Rotation paths and how fast each direction turns (degrees a step)
Each turn is a multiple of 5 degrees from 10 to 175, or 0.
Each row of a path follows its step; steps can be skipped.
Rotation 1:
step 6: [ 34  -4  -7  -6   8  -5   9   5   0 -11  25  24  13   2   9  10  -8  -7
   1 -34  -3   4 -10 -26  12  19  12   0   4  37  -9   1  45 -18  -4  17
 -14  -2  11 -45   0 -12  -2  15 -36   5  15 -10 -38 -12 -12 -16   3 -12
  -3  13  17  10   7   5 -10 -26 -14   9   7  -4   4  24  24 -13  11  -5
   0  -6  13  16]
step 11: [  9 -32  -2  -2  16 -10   6 -12   6  12 -14  17   8  21  33 -13 -29  18
  17 -18   1  -4  -9 -35  -3  -3 -13   3   3  12  -2  11  24 -21 -13   8
 -17  26 -19   0 -48  17 -11  21   2  -6  15 -20 -17  -2  18  -6 -11 -13
  27  21  20   4 -15   4 -14 -22 -23   5   0  28 -15  -3  -7 -15  11  -6
 -14 -17 -12  -1]
step 13: [-12 -20 -12   1  23 -15 -21 -11   0  -5  36   7 -15 -16 -10  17  -8  -4
  20  -4 -13  -9  -1 -15  -5  18   0  -8  18 -27 -12  21   5 -14  -3  22
  35  13  13   5 -20  11  17  -3 -23   6 -31   5  -5  23   5   0   9 -40
  14  -6 -30  24 -19  -1 -11  12   5   6  27   9  -4 -26   4 -10   4 -14
 -17  10 -24 -19]
step 14: [-16 -29  -6 -14  31  13 -19   8  -7   3  13  24 -33 -20   3  10 -15  25
 -15 -11  -9   0  -6  11 -22  21  14   0   3 -16   1 -15   3  -1 -12   7
   1  -3   0   5 -20 -19 -17  -8 -16  14   3  24   6   0  -6  14   2 -29
  30 -12  15  13   0   4   3   4  17   6 -18  25 -34 -21   9  29 -33 -23
 -13 -28 -19   6]
step 15: [-20 -17  14   8  25  10  16 -13 -11  23  13  17 -19 -18  21   1 -10   2
 -23  -3  10 -23 -13 -11 -12 -10  10 -27  -3   7  -9 -12   0   2   3  -9
  25  22 -23  22  -6  22   9 -17  -3 -28   6  35 -35   0  -9   3  22  -9
  19 -19  21   0  10 -17  -4 -41  14  -5   1   8   6  -2  37  -4  -6 -21
   1 -11   4   8]
step 16: [ 10   2   5  -6   8  13 -12   3  -8 -14  23  17 -20  -1  13 -28  -8   0
   3 -16 -23 -10 -22 -16 -29 -18   0   6 -15  12  10 -10  18   5   1 -20
   1  21 -10  23 -33  29  -1 -19  39 -22   0  11 -41 -10  16   1  14 -20
  23  13 -11 -10   5  -1  -7  12   1  11 -21  -6 -12 -18  -1 -21  25  -3
   6 -11 -13 -29]
step 18: [ 20 -10  -1  -3  29 -16   3   2   1 -24  32 -17  28 -27   2  14   6  -6
 -14 -18 -12 -10 -11 -14   9  23  42 -10  10 -24  -9  -9   9   2   4  26
  10 -15  18   7 -18  16   4  34   7   4  -2  17 -44  -6   0  19  26  -9
  13  -8 -22  27 -14   2  15 -15   9  14  -1 -14  -8  14  -9  18   1   4
  -4   5  -2 -12]
step 19: [ 16 -29 -26 -15  15 -19  -8 -14   7 -12  45  17 -17 -23  -3  29   6  -3
 -25 -20 -34 -15  -6  13 -20  14  20  -7  19 -15  28 -10  11   5   8 -26
   5  25  22   9  -2 -10 -10  16  -5 -16 -22  -6  -3  14 -17  -3   0  -9
  18   7  -5  -4  21  14  -9 -18   4  12  -6 -11 -21  21   9   3 -15  18
   4 -11   7  20]
Speeds:
[ 6 -3 -3 -2 10 -2  6 -1 -2  3  3 -3  2 -1  5  1 -6 -2  2 -2  1  0  2  3
 -1 -5  1  5 -1 -4  6 -1  0  1  7 -3 -2  2 -5  3  1 -3 -3  1  3  8 -2  1
  3 -4 -3  5  5  4 -1 -1  5  1 -2 -2  2 -5 -2 -4  2  8  1  5  4 -4  3  3
  2 -1 -3  5]	90
[ 2 -4  0  1 -1  5  0  3  4  0  4  1  2  0  2 -9 -4 -6  1 -8  3 -2 -2  0
  0 -6 -2 -4 -5 -3  3  4 -8  2 -6 -4  2  4 -4 -1  7 -1  2  5 -1  0  3 -3
 -6 -4  1 -5 -6  0  2  4  0 -4  2 -1 -6 -1 -5 -1  1 -1  2  1  2  0 -4 -4
  1 -5  3 -4]	80
[ 2  0 -1  1  1  1  3  1  2  3  1 -9  2 -4  2 -8  3 -2  3  0 -2  3 -1  2
 -4 -2  2 -2 11  2 -3 -3 -4 -7 -1  4 -1 -3 -6  1  3  7 -1  1  1 -6 -6 -4
  6 -1  3  2  5 -5  2  1 -3  4  4  3 -1  1  3 -6 -1 -1  1  4  4 -1  0 -3
 -1  0  3 -6]	135
[-5 -5 -6 -1  2 -2  0  0 -1 -2 -5 -1 -3  1 -6  4  1 -5 -4 -3  0 -2 -6 -2
 -4  1  0  1  1 -7 -3 -2 -3 -1  0 -5  3 -4 -4  2  1  8 -5 -5  0  2  1 -2
  3 -3 -7 -4 -1 -5 -8 -4  0 -2  2  1  0 -3  0  1 -6  2  2 -6 -4 -2 -3 -5
  3 -2  3  6]	65
Rotation 2:
step 0: [-17 -17   2 -11  -3  32  -8 -18  -4 -29  12 -16  -3 -18 -37   3 -17 -12
 -13 -18 -16  -7   1 -26  11  18  26  30  -2  14 -18 -11 -14 -15   9   8
  -4 -13   9 -21   8 -12  -2 -16  16  21  -5  12  13 -12 -29 -30  10  21
   3  18 -12   6   1   5 -17   6   2  26  -3  16 -26  -4   4   7 -31 -14
  -9   0 -22   1]
step 5: [-20  -4 -37   7  -1   2  20  33 -14 -20  31  31  36  -6 -31  -5   4   8
  -8   4 -16   3  12 -20 -20   4  18   1   1   9  24 -13 -13 -21  13  -2
  12  21   8  13 -14   6  -9 -25  -3  22  -5   0  15 -11  -7  27   5 -16
   3  10 -27  -1  -5 -12   3  -5   1 -21   9  22  19   1  13 -14 -29  16
   5   3 -10  13]
step 6: [ 38   4  17  12 -36 -12 -22  -3  -1  -4 -11 -18   7  -5   5 -28   7  -3
 -43  -2  15   1   9  13   7   5  18  -4  -7 -18  10   4 -27   0 -32   1
  -7  -2  28   9  -6  22   0   2 -11   8  -8  -8   9  23  20 -15  11 -19
  -4 -13  -8  -8  23   5 -18  15  -5  21  12   1 -24  20   2  20   9  -7
  -2  24   5 -38]
step 10: [ 15 -12 -22  23   2  10  -3  19 -30 -17  17   0   9 -14  -1  -7   9 -53
 -13  10  11  17   4   2  -6  10 -12  -1  14 -22   8 -15 -32   8  11   1
 -20  20  -2  -4   7 -17  31   0  19   9  19  13  -6  -8   6 -29   6  20
 -25   0 -14   1 -14  -6 -10   2  20   6  -8  21 -24  15  22   2  -4  16
  20 -22  20  10]
step 14: [ 41 -16  -3  -5   3  -8 -12   1   0  13  -1  -3  18   6   5 -20  -9  10
  12   6  25 -23  -8  15 -45 -14  -6 -11  15   9  43 -14 -20   3 -23   7
   0   2 -13  27  13 -28  -3  -6  26  10 -17  -7 -15 -18  -1  10  -8   8
  21  -2   4  11   2  23 -13  21  19  -6 -18   9  -5  -8 -30   1  30  -8
  -8  -8  12   2]
step 15: [-16 -23  -4 -22  24  14  27  -7  -7 -30  11   0   4  10 -32  -5 -14 -30
 -19   4  -1  -2  -8  27  12   6  -9 -18  -9  16 -15   0   2 -18 -18  17
  -5  14 -27   8  -2  11 -32 -11   7   4  16  -1  14  -8 -17 -10  11  -2
 -18   4 -30   4  10 -12   2 -13  -3  48  22   2 -12 -12  28  13   2  -4
   9   4 -12  22]
step 16: [ 17   0   8   6 -23  10  -8  31  -3  -4  -5  12   7   8   9   3   5  40
  12  13  13 -25 -26 -15  10  -7  14  10  -5 -11  20  16   9   6 -46  -3
 -12 -14  27   8   8 -30  17  -2 -21 -21   4  21  -1 -19  -3 -10  27  13
  -1  -1  10  14 -29  28  -3 -14 -10  22  -8  24  -6  -3  11   4 -10  -7
  -8  21  20 -12]
step 18: [ -6 -10  10  -2  -2  -2   2  24   1  -8  -5  28  13   2  -7 -16   8   3
 -14  15   2  -1  16 -22 -27  -9  10   8  -1   4  -8 -20 -33  14  -2 -19
  -1   8   4  -8  14  -1  -3 -11  -2  -6  -8  20  52 -11  -2   6  25 -16
  19   5 -31  -2 -34  29 -20 -12 -29 -12  -6 -16 -14  44 -13  12   7  -5
 -17   3   7   1]
Speeds:
[ 9  6  4  4 -1 -5  2 -7 -5  7 -7 -1 -2 -2 -3 -4 -2  2  0 -1  3 -6  0 -4
  3  0  0 -4 -4  5  5 -1  1  2 -5 -5  7 -1  5  3  4  0 -1 -2 -1 -3  1 -5
 -3 -2  4 -5  3  0 -2 -5  0 -7  1  0  3  4  2 -1  0 -2  0 -4 -2 -6 -3  0
 -4 -2 -3  3]	140
[ -2   0  -6   1  -5  -3   5  -1   0   6  -3   1   0  -1  -4  -2   6   1
   0  -9   8   3   4   0   1  -1   1   1  -3  -1  -3   0   2   3   6  -1
   3   1  -1   8  -5   3   4   2   4  -2  -1   2  -2   1   1  -2   1   1
  -1  -5   1  -1  -1  -4  -6   0  -2 -10   4   0  -3   2   5   6  -3   2
   6   3   3  -5]	25
[ 9  1 -4  6  2 -1  0  4  1  0  3  7  8  1  1 -2 -6 -6  7 -2 -4 -5  3  0
  1  2 -2  2 -1  2  1  0  5  0  0 -6 -1  1 -2 -1 -2 -3  1  4 -7  8 -4 -3
 -5 -1 -7  3 -4  1  4 -2  2  1 -1 -3 -7 -1 -1 -3  3 -2  4 -3  0 -1  2  1
  1  0 -2 -4]	120
[ -5   7 -11  -4   2   1   3   0   2  -7   0   2   6   5  -1   6   2   1
   2  -2   0   1   4   4   3  -1  -3   0   2   3   0  -5   0   1   0  -3
   1   1   4   7  -4  -3  -5   3  -2  -2   0   0   3  -4   5   2   1   2
   5   0   5  -6   3   3   4  -6  -6   0  -2  -2  -3   1  -2  -5  -4  -4
  -4   1   0   5]	170
[ 2  2  5 -3 -5 -3  5 -2 -3  1  0  3  4  4  1  3 -6  1  2  2  2  4  1  6
  9  3 -3 -7 -4 -7 -5  2 -5  2  5 -4 -3 -2  1  1  2  0 -3 -6  0  2  2 -3
  5  1 -3 -5 -3 -4  6 -4 -4  3  1 -1  3  1 -1  2  1  2  3  1  0  0  1 -1
  0 -3 10 -3]	155
[ 3 -4 -3 -4  5  3  8  5 -7  0  4  1  1 -1 -1 -4  2 -3 -2  3 -2  0  2 -5
  5  2  6  2 -6  1 -3 -5  2  4  0 -2  0 -3  0 -7  3 -1  4 -3  6  1  4 -2
  5 -2 -2  7  1  4 -7 -4 -1 -2  1 -1  2 -5 -3 -3  2 -1 -1  4  4 -2 -3 -5
  0 -6 -2  2]	140
